In the data rows, 128 means zero.
Some points:
152|190|127|102|144|150| 89|162|116|179|128| 96
 87| 53|146| 87|126|115| 48|141| 53|116|124|122
117|115|119|109|133|192|160|126|188|156|110|155
 97|124| 92|111|120| 97|174|178| 90| 52|174|132
167|193|167|151|102| 95|154|136|163| 65|162|131
 78| 81|102|103|117|128|188|158| 99| 69|119| 72
146|138|169|149|138|150|122|185|156|183|105|119
115|159| 93|154|109|120|138|171|205| 83|122|156
133|162|146|134|102|125| 72| 95|130|152|121|159
197|108|173|142| 75|152|122|161|229| 91|136|156
136|109| 76|128|144|146|115|129|122| 61|129|123
100| 91|140|135|170|141|129|100|139|157| 92|133
140|179|186|118|117|105|141|142| 87|144|131| 86
131|141|192|165| 91|137| 97| 89|112|185|151|148
103|109|134|197| 91|145|110|129|158|130|130|168
 91| 82|151|173|155|121| 97|108| 43|126|118|138
102|125| 94|119|136|110|118|142| 60|128|145|152
109|129|132|162| 90|159|127|132|202|191|101|170
169|164| 86|109|191|117|154| 61|110|135|145|129
140|109| 85|126|176| 89|160| 82| 49|130|121| 79
165|103| 72| 95|160| 93|171|130|138| 98| 96|132
 77|111|159| 98| 89|131|117| 81|160|148|141|150
162|180|147|175| 94|143|118|167|123|169| 90|110
139|152|110|131|189| 92|193|166| 55| 79|139|112
Along one direction, these points spread out more than along any other. For each point below, how far along it does it lie, from 0 to 99? The average is 50, and the first point in the table lies past the average.
119|104| 96|112|169|130|168|188|121| 93|158|108 35
142|121| 96|100|150|141|183|120| 86|158|150| 68 35
 87|115| 87|160|105|148| 81|117|190|183|116|168 69
115| 86|134|158| 98|126|123|109|153|204|128|126 63
147|116|163| 63|131|114|143|120|158|102|140|114 49
123| 79|117| 71|132|111|145|131|138| 68|125|147 40
180|172|174|165|150|160|108|133|153|156|121|138 67
104|132|160|100|131|122|103|108| 87|121|140|137 45
130|184|114|143|101|147| 55| 74|164|115|129|138 64
152|138|115|106|128|103|127| 79|113|123|116| 80 42
